In the data rows, the value 128 means zero.
Here are some points, each followed by its number:
[112 154 149 205 128 122 215 134 124 145 154 153 171 164 126 133 136 109
 168 134 138 136 195 150 193 148 125 145 144 141 101 100 161 122 170  63
 132 124 179 178 146 118 156 132 171 131  99 165] 0
[ 17  70  56 153  74  23  84 112  38 116 142 104  62  54  73  72  83 117
  19 150  51 119 123  71  88  36  86  56  72 123  64  30   0  64 213 103
  71   9  83  67 109   0   0  27  11  36  31  95] 1
[176 131 141  97 118 153  70 103 129 119  98 103 124 103 160 125 132 102
 128 111 148  72  88 129  88 200 177 193 113 121 146 139 123 110  83 120
 117 150 126 146  72 172 176 134 139 161 161 105] 2
[175 116 134 129  91 170  77 144 118 117 104 121 107 111 156 102 127 145
 142 125 129  96 110 149 112 156  88 168 127 105 171 131 115 116  35 160
 127 150 136  90  63 161 228 127 136 145 145  78] 3
[114 136 130 133 159 131 139 159 156 146 150 139 140 153 121 143 141 128
 142 152 134 185 152 119 199 138 120 164 140 149  94 156 114 153 183 130
 126 142 107 177 177 128 123 127 142 142 153 128] 4
[178 109 106  92  92 170  12 100 152  87  80  85  98 105 132 108 120 104
 144  78 135  56  81 117  18  78 246 134 132  85 176 139 169 118   0 135
 107 191  92  87 136 176 185 148 117 143 114  18] 5
[ 82 101 135  42  93 104 115  84 111  58  85  78 134 143  74  93  79  69
 158  51  93  93  81 108 166 141 238   0 132  61  76 118 186 139   0  74
  80 157  87 101 154 133 215  41 157 107 175  55] 6
[ 96 141 115 126 149 131  90 157 121 141 144 147 148 146 121 152 131 143
 141 160 137 132 177 143 192 132  79  82 134 151 131 156  86 157 157 122
 139 128 175 158 139 112  90  94 116 124 101 174] 7
[171 139 133 126 154 155 186 147 134 134 104 155 106 137 154 149 148 138
 118 128 139 155 127 133  96 109 151 220 135 126 177 164 127 140 104 110
 160 150 142 150 114 163  99 163 130 151 141 168] 8
[ 91 105 122 146 117  68 103  86  67 137 146 124 138  98 101  98 110 131
 102 137 118  84  93 117 109 138  72 104  99 132  69  71 106  85 215 108
 114  57 123 158 114  65  52 103  93  83  53 211] 9
[171 137 152 143 121 163 133  91 145 115 122 109 123 129 153 126 132 132
 129  88 151  63 126 128  98 135  64 142 148 121 146 148 135 133  77 147
 129 157  90 152 103 176 236 148 153 166 194 127] 10
[143 118 107 135 124 158 125 169 167 120  99 132 112 118 141 119 128 116
  98 121 137  99 130 119 142   0  43 140 118 129 175 165  99 146  93 124
 144 145 152 148 114 144  98 137  82 141 155  98] 11
[110 137 146 125 127  95 172 120 116 144 128 126 162 145 125 143 129 138
 136 128 140 155 122 141  87 237 155 119 132 135 105 113 152 138 190 124
 130 132 140 147 121 112 102 129 151 121  78 222] 12
[157 118 122 126 108 166 119 121 153 110 101 132 112 125 150 100 124 111
 129 115 124  89  98 131  99  39  97 174 136 107 209 132 149 123  32 171
 109 145 162  65  92 171 137 122 129 150 151 103] 13
[130 142 155 103 116 134 154 117 152 110 131  99 143 145 129 148 121 128
 140  83 120  87  79 138 129  96 210 150 132 100 122 127 159 141  52 131
 133 146 103 120 139 159 170  94 169 137 126  87] 14
[124 134 130 128 123 131 111 140 137 103 128 105 160 152 112 129 121 130
 149 114 125 137 150 141 166 144 235 134 120  98 101 127 141 153  36 101
 144 142  63 165 177 148 187 116 161 136 230 169] 15
[126 140 123 170 131 115  87 136 114 151 138 148 145 126 141 125 143 167
 132 139 148 171 147 151 138 137  36 166 144 139 135 110 106 136 194 158
 128 112 151 142 158 108 132 156 139 119  85 144] 16
[ 78 122 115 118 116  78  76 148 105 150 187 128 105  92 109 149 126 156
 134 160 106 223 198 121 189  71  99  96 138 132 116  96  82  99 206 118
 121  82 140 103 140  59  51 123  91  90  48 182] 17
[134 136 140 142 154 143 169 155 141 154 155 155 140 163 137 179 155 139
 161 166 123 136 146 143 148 134 126 141 142 153 146 144 129 140 175 156
 178 132 181 154 159 136 148 133 145 140 135 193] 18
[146 126 127 170 144 131 100 105  87 161 140 150 142 118 161 114 166 148
 140 160 142 148 180 143 117 156  83  85 124 159 138 119 114 111 191 157
 164 114 193 145 101 131 146 173  84 137 129 131] 19
[121 163 116 154 153 115 164 140 127 156 184 158 158 134 134 135 141 131
 136 160 132 143 161 143 133 139 141  97 141 150 105 138 117 137 201  96
 108 114 146 167 129 123  86 146 148 133 120 147] 20
[156 153 147 127 151 137 174 121 124 149 143 140 172 135 134 156 145  98
 141 132 148 122 171 130 125 200 144  96 128 145 105 131 170 125 174 140
 133 134 115 165  82 135 108 157 156 158 154 108] 21
New points follow, each followed by the numbers of its three nearest points above, looking only along the 4 directions in which the numbered points spread most, nearest first.
[179 133 138 145 122 169  96 131 143 128 107 130  90 111 147 147 135 132
 156 130 136 118 116 127 129 148 168 154 123 126 155 148 154 124  87 164
 160 161 126  99 115 160 156 117 138 152 128  31] 10 3 2
[143  94  98  99 154  97   0 139 192  70 105  70  18 139 121 150 103 182
  87 100 100 109  84  96   5  87  39 182 154 106 194 177  91 138  86 131
 153 106  68  98 111 149  68 117 135 103  73 140] 13 11 3
[114 142 159 143 142 131 220 127 102 118 106 131 184 169 102 131 120 113
 161 120 127 123  89 125 138 155 126  69 113 125  52 137 175 152 106  59
  83 143 123 112 164 128 121 110 167 129 153 147] 15 21 0
[100 128 180 103 147  94 102 116 104 120 105 130 163 176 112 158 125 125
 165 111 125 166 129 145 178 218 145 132 126 123  73 117 159 140 132 128
 124 133 130 131 163 131  87 156 143 120 136 112] 21 12 0
[122 123  88 115 151 111 134 168 148 163  99 147 104 122 151 141 134 200
 114 149 128 205 165 144 111  46 118   9 150 155 139 126  76 127 184 144
 158 104 132 103 139 109  77  84 112 108 191 159] 7 17 16
[163 134 117 142 134 141 180 108 132 162 106 160 122  90 160 138 166 125
 147 145 158 106 130 143 166 124 103 171 131 157 139 121 121 107 187 134
 143 121 164 181 108 132 197 163 111 138 102 121] 19 8 16
[118 140 151 103 146 140 161 149 135 138 141 138 159 164 134 146 131 146
 151 144 141 135 139 137 183 133 148 171 147 146 145 153 155 165 121 166
 126 145 127 144 181 145 112 131 167 134 146 180] 4 18 0
[116 138 157 150 125 104 178 131 111 146 233 138 156 137 127 144 131 181
 126 156 141 144 176 150 133   0  98 109 138 146  87 127 100 119 202 140
 140  99 149 170 158 107  70 112 133 111  41 209] 7 17 20
[131 140 153 154 143 121 206 129 152 130 142 121 155 157 132 123 135 113
 154 123 148 116 126 140 163 215 199 156 154 141 129 133 168 145 136 138
 160 148 169 139 175 133 134 151 170 140 156 106] 21 0 18
[129 147 154 129 148 146 157 150 159 131  98 140 148 156 125 165 133 141
 124 132 123 134 171 135 139 242 188 166 150 138 115 156 140 165 138 163
 135 134  97 130 158 145 131 134 153 148 170  46] 21 15 8
[117 143 138 149 136 126 208 154 129 128 140 133 155 162 116 130 122 107
 135 114 131 194 121 140 197 204 123  53 139 127  97 137 173 152 122  96
 117 133 120 144 190 132  74 160 173 135 133 191] 0 4 20
